0: 132|127|101|134|128|108|158| 90|142|140|174|118| 99| 63|136| 96
1: 211|254|167|104| 80|210|  3| 18|152|149| 45|104|182|255|207|143
2: 107|110|116|132|140| 88| 44|131|125|178|105|204|136| 57| 93| 84
3: 107| 91|109|145|116|117|113| 59|149|188|136| 98| 57| 43|117| 67
4: 255|165|212|156|115|108|255| 49|205|120| 61|154|151|166|175|135
5: 214|127|153|159|127|139|255| 49|126| 74|181|171|203| 55|146|151
6:  97|118| 95|120|123|123| 46|126|116| 70| 50| 76|255|255| 87|248
7:  98|121|227|112|134|107| 45|111|126|138|158|109|135|116|107|125
8:  88|113|107|134| 94|102| 52|124| 89| 40|102|120|104|216| 93|196
9: 114|211| 76| 94|182|206|123|206|143|103|142|124|152|128|146|235
10: 110|110|160|115|143|117| 65| 91|106|104|138|155|171|118|123| 97
11: 131|144| 84|117|119|144| 37|215| 93| 84| 87|102|197|156|137|158
12: 152|122|191|117|129|107|192| 47|135| 69|231|110|178|155|161|112
13: 111|217|113| 96|198|227|120|230|126|108|229|135|217|122|125|139
14: 113|131|137|124|114|100| 88|173| 87| 87|150|110|126|145|105|139
15: 109|138|126|120|140|130| 82|109|117| 79|248|117|207|101|122|127
16:  94|114|139|111|121|124| 92| 38|160|226|132| 65| 73|101|124| 63
17: 130|106|134| 98|189|175|211|255| 78|180|229| 84|171|149|132|103
18: 139|131|216| 96|127|127| 24| 90| 99|205|114|107|124|255|182| 94
19: 171|110| 99|157| 98| 88|243|132|114| 43| 75|211| 90| 57| 96|160
20:  99|113|139|118|140|119| 21| 67|190|180|190|135| 87| 74|153|111
21:  87|131| 94|110|158|132| 15|146|141|119|103|101|198|118|143|115
22: 113| 98|106|134|120| 94| 81|128|100|133| 68|125|108|141|131|138
23: 163|120|145|141|119|126|255| 72|122|113| 94|142|107|144|122|137
24: 153|118|128|156| 87|104|185| 75| 96| 12|195|213| 88| 50| 79|153

161|127|121|127|106|120|155|115|146|137|104|175| 48| 77|100|124 -> 0 23 3 22 19
168|255|111| 78|172|255|246|102|132| 19| 83|119|255|255|158|216 -> 9 13 23 6 4
196|106|100|152|128|129|255|144|107|123|134|181|109| 33|109|155 -> 19 23 5 0 24
166|128|144|154| 99|109|228| 58|112| 85|100|164| 98|102|108|160 -> 23 19 24 5 0
178|208|140|104|105|184|  7| 93|160|174| 87|104|141|219|192|130 -> 1 18 21 22 11
142|137|119|139|114| 98|140| 87|125| 84|147|130|102| 91|136|111 -> 0 10 14 22 23
101|125|219|113|106| 86| 43| 99|157|183|146|136|175| 70| 69|116 -> 7 10 2 20 16
166|109|117|113|180|184|255|255| 84|175|194|111|179|105|119|131 -> 17 13 9 0 14
111|247| 99| 88|188|214|115|232|134| 59|139|114|205|197|158|236 -> 9 13 11 14 21
170|113|191|134|120|120|240| 81|112|117|111|152|106|124|119|144 -> 23 5 19 0 4
117|113|134|101|132| 95| 64|255|152|255|109|180|123| 72| 70| 75 -> 2 22 7 14 21
125|134|131|129|113| 98|102|167| 73|106|124| 85|141|193|117|141 -> 14 22 11 8 10
103|102| 90|123|113|106| 63|130| 88| 51|159|153|112| 82|103|149 -> 14 10 22 15 8
184|117|169|192|110|150|255| 20|101| 54|107|146|201| 62|114|166 -> 5 23 19 24 12
 90|114| 84|133|181|150| 18|103|236|145|199|153| 45| 52|212|154 -> 20 0 3 21 2
182|135|115|127| 97|122|164|137|122| 45| 98|209| 58| 87| 77|140 -> 19 24 23 0 14
156|122| 83|142|179|118| 55|150|255|130|150|121| 40| 46|233|183 -> 20 0 3 22 21
107|116|126|130|137| 94| 57|255|127|165|178|188|146| 45| 74| 75 -> 2 14 10 21 7
 96|114|103|123|142|118| 14| 65|172|174| 89|111|112| 96|137|115 -> 20 21 16 22 2
 97|110|131|114|144|131| 14| 52|218|158|224|116| 40| 75|180|122 -> 20 16 3 0 7
154|108| 70|204|110|109|255|252|123| 20| 35|168|214|163|117|177 -> 19 23 11 14 22
136|124|123|117|118|104|138| 75|133| 97| 72|136|132|142|149|128 -> 22 10 23 0 14
148|144|157|128| 82|121|121| 26|138| 50| 98|182| 83| 91| 89|141 -> 24 10 23 0 19
134|120|139|121|117| 96|109|222|140|205|130|188|105| 63| 75|104 -> 2 14 0 22 7
118|255| 76| 86|199|244|172|221|140| 65|106|133|196|160|150|255 -> 9 13 11 14 21
103|133|157|119| 80|107| 38| 61|110| 26|111|137|100|196| 85|192 -> 8 14 22 10 7
153|151|184|109| 87| 96| 81| 24|172|132| 58|129| 79|158|126|121 -> 22 16 7 10 18
 78|144|125|115|160|147| 14|104|119| 71|255| 85|255|121|137|110 -> 15 21 10 7 14
138|112| 98|133|148|114| 40| 77|243|164|126|111| 32| 54|193|141 -> 20 3 16 0 22
 97|161|101|112|149|170| 67|125|130| 75| 78| 83|255|255|110|207 -> 6 11 21 8 9
108|114|144|125|129| 98| 53|106|119|203| 98|161|176| 95|106|102 -> 2 10 22 7 21
201|124|177|150| 94| 96|255| 34|136|124|111|173| 90| 59|101|160 -> 23 5 19 24 4
 99|115|171|127|102| 98| 48| 98|100| 66|100|125|104|237|104|161 -> 8 14 22 10 7
 98|157|127|112|144|161|125| 66|145|170|122| 82|143|180|139| 93 -> 16 10 22 0 21
157| 99| 89|159| 99|100|233|123| 99| 25|122|221| 99| 47| 87|162 -> 19 24 23 5 0
198|166|126|128|120|203|171|143|116|129| 85| 88| 74|234|241|132 -> 23 22 18 14 4
103|128|108|123|101|125|110| 99| 64| 40|192|118| 88|140| 97|134 -> 14 8 10 15 0
161|135|112|158|105|142|242| 76|150| 22| 67|142|255|209|113|147 -> 23 5 4 12 19
110|239|101| 83|181|219|128|175|144| 70|131|119|231|176|145|255 -> 9 13 11 6 21
128|117|120|120|125|102|142| 70|136| 95| 50|134|159|155|165|135 -> 22 10 23 14 0
214|131|110|181|135|136|255| 45|151| 83|111|206|202| 39|146|153 -> 5 23 19 4 24
 92|124|192|133|126|215|255| 65|145| 95|182| 56|255|233|228| 74 -> 12 23 5 15 17
102|128| 72|140| 91|137| 56| 90|109| 14|159|214| 94| 43| 74|138 -> 24 10 14 2 0
144|107|123| 92|195|192|255|255| 77|210|240| 69|192|140|113|108 -> 17 13 9 0 14
126|106|124|106|143|127|126|102|115|115|112|125|180|121|148|128 -> 10 22 14 21 0
 95| 95| 79|118|129| 99| 48|255| 82| 70| 93| 96|193|167|104|165 -> 11 14 21 8 22
108|115|251|105|120| 99| 69| 50|135|199|149|125|148|126|104| 76 -> 7 10 16 20 18
108|132|121|155|133|136|206| 99|118|130|137|135| 79| 81|106| 96 -> 0 23 3 22 19
148|113|101|140|110| 97|171|126|128| 80|102|172| 94| 77|112|144 -> 19 0 23 22 24
116|134|107|143| 92|128| 72| 65|100| 25|160|180|100| 80| 86|151 -> 24 10 14 8 15
115|105|108|102|143|140|103|167| 80|157|152| 94|149|123|116|123 -> 14 22 10 21 0
129|108|204| 94|149| 99| 43|119| 98|160|136|129|129|207|150| 83 -> 18 7 10 14 22
162| 99|104|135| 98| 95|229|191|103| 28|130|184| 99| 81| 87|144 -> 19 24 23 14 0
